Small tables with named rows and columns. After each table, cells are looked up by row and column.

Table nugoket
	lov	vipeguk	noselog	toda	rebagor
rirom	716	-4073	-3594	5120	-3051
mel	-184	-6550	-6318	-3191	33
biv	2344	2282	-140	-980	-518
zak	-2043	-1097	-2645	-2395	-1066
nolep	-4416	-1978	260	-3428	-1600

toda of nolep: -3428
vipeguk of zak: -1097
toda of rirom: 5120
toda of biv: -980
lov of rirom: 716
noselog of biv: -140
rebagor of zak: -1066
lov of mel: -184
toda of zak: -2395
Row with the largest lov: biv

Table bubimen
|  | nuv | zag | rek | vune | zes | natanul | malenip |
|---|---|---|---|---|---|---|---|
| par | 124 | 111 | 121 | 118 | 99 | 119 | 118 |
| mov | 136 | 45 | 165 | 98 | 12 | 128 | 132 |
| paletub | 135 | 57 | 156 | 101 | 24 | 126 | 128 |
| nover | 136 | 35 | 176 | 94 | 2 | 130 | 134 |
| loso | 133 | 85 | 134 | 110 | 56 | 122 | 121 |
| lokira | 118 | 121 | 119 | 120 | 123 | 119 | 120 |
| seb | 78 | 122 | 165 | 116 | 232 | 132 | 154 |
| galu | 101 | 128 | 132 | 121 | 175 | 124 | 130 |
| rumome | 135 | 39 | 171 | 96 | 6 | 129 | 133 |

par, zes: 99
seb, vune: 116
mov, rek: 165
loso, rek: 134
nover, rek: 176
loso, nuv: 133
lokira, zag: 121
seb, rek: 165
paletub, nuv: 135
paletub, malenip: 128
paletub, zag: 57
galu, vune: 121
par, vune: 118
nover, nuv: 136
par, zag: 111
Row with the largest vune: galu

nok.csv
,mez,gezon,maken
vurares,827,680,379
rab,559,427,435
vot,50,86,496
lop,648,536,723
zamidob,788,597,635
zepetob,270,158,525
zunasaz,119,100,634
fuvu,504,611,121
legim,141,188,211
pibu,774,589,364
mav,587,679,593
bolet,885,731,372
fer,57,339,504

zepetob, gezon: 158
vot, mez: 50
lop, mez: 648
fuvu, maken: 121
zunasaz, maken: 634
zamidob, mez: 788

lotarud =
	bamaso	gul	gezimir
lupiv	8.1	5.3	6.2
sazevol	5.6	4.3	8.2
mal	6.3	5.3	7.9
dozitib	5.5	4.2	8.2
zofimi	6.0	2.1	7.1
mobofom	8.2	4.0	5.5
dab	6.3	5.4	7.9
kes	6.3	5.4	8.1
buf	5.6	4.3	8.2
nor	8.0	5.2	6.2

What is the bamaso of dozitib in lotarud?
5.5
What is the gul of sazevol in lotarud?
4.3
What is the gezimir of lupiv in lotarud?
6.2
What is the gul of nor in lotarud?
5.2
What is the gezimir of zofimi in lotarud?
7.1
What is the gezimir of dozitib in lotarud?
8.2
What is the bamaso of nor in lotarud?
8.0
What is the gezimir of kes in lotarud?
8.1
What is the gezimir of nor in lotarud?
6.2
What is the gul of buf in lotarud?
4.3
What is the gezimir of sazevol in lotarud?
8.2
What is the gul of dab in lotarud?
5.4
What is the bamaso of buf in lotarud?
5.6
What is the gezimir of mobofom in lotarud?
5.5
What is the gezimir of mal in lotarud?
7.9
What is the gul of mal in lotarud?
5.3
What is the bamaso of kes in lotarud?
6.3
What is the gul of zofimi in lotarud?
2.1

Table peg
         tigafo  mavada  kekipip  tubo  rad  rir  vepul  moruge  furara  pem
tol         169      81       47   117  191  165     77     165     137   79
zesire      145      67      129   114  207  142    150     178     159  121
manedo      168      96       82   156  145  200    167     170      82  117
lud         163     123      111   136  213  130    116     128     190  124
giki        172      84       59   138  218  163     78     148     156  106
mak         101      69       71   195  175  158    125     240     117  135
remop       150      91       71   114  158  202    164     149     157   79
lavet        65      93       56   136  144  169    178     152     157   95
vazuz       184      89       58   104  158  156    137     113     160   90
kegi        133     108       82   182  219  134    134     113      72  104
fesozu      186      53       81   106  155  158    141     130     167   29
gebinal     159     100       91   136  189  172    124     166     153  131

pem of tol: 79
tubo of manedo: 156
rir of fesozu: 158
furara of giki: 156
moruge of vazuz: 113
mavada of giki: 84
rir of giki: 163
tigafo of tol: 169
vepul of tol: 77
rir of manedo: 200
tubo of fesozu: 106
rir of mak: 158
rad of zesire: 207
rad of tol: 191
tigafo of manedo: 168
moruge of giki: 148
moruge of remop: 149
tubo of lud: 136
tubo of zesire: 114
tubo of vazuz: 104
Row with the largest rir: remop

lib =
,vadogib,posafe
porilib,210,46
luf,200,118
mizu,171,114
baf,122,210
neguz,158,98
sis,139,89
kuz,111,191
povise,68,63
reret,72,93

vadogib of neguz is 158
posafe of baf is 210
vadogib of reret is 72
posafe of neguz is 98
posafe of mizu is 114
vadogib of mizu is 171
posafe of kuz is 191
posafe of sis is 89
vadogib of porilib is 210
vadogib of sis is 139
vadogib of luf is 200
posafe of povise is 63
posafe of reret is 93

gotolum =
          bol  fufabe
vafibo   34.5    39.6
barog    14.5    43.1
gume     55.9    21.9
naketo   66.0    73.9
zin      43.6    87.5
nuso     30.0    56.4
rito     37.0    99.5
nemugag  53.6    12.1
puf      66.6    34.4
far      43.1    50.9
kizarev  75.6    62.2

What is the fufabe of zin in gotolum? 87.5
What is the fufabe of kizarev in gotolum? 62.2
What is the fufabe of nuso in gotolum? 56.4
What is the fufabe of gume in gotolum? 21.9
What is the bol of barog in gotolum? 14.5
What is the fufabe of far in gotolum? 50.9
What is the fufabe of nemugag in gotolum? 12.1
What is the bol of puf in gotolum? 66.6
What is the fufabe of naketo in gotolum? 73.9
What is the bol of vafibo in gotolum? 34.5
What is the bol of kizarev in gotolum? 75.6
What is the bol of zin in gotolum? 43.6
What is the fufabe of rito in gotolum? 99.5
What is the bol of far in gotolum? 43.1
What is the fufabe of vafibo in gotolum? 39.6
What is the bol of nuso in gotolum? 30.0
Row with the largest bol: kizarev

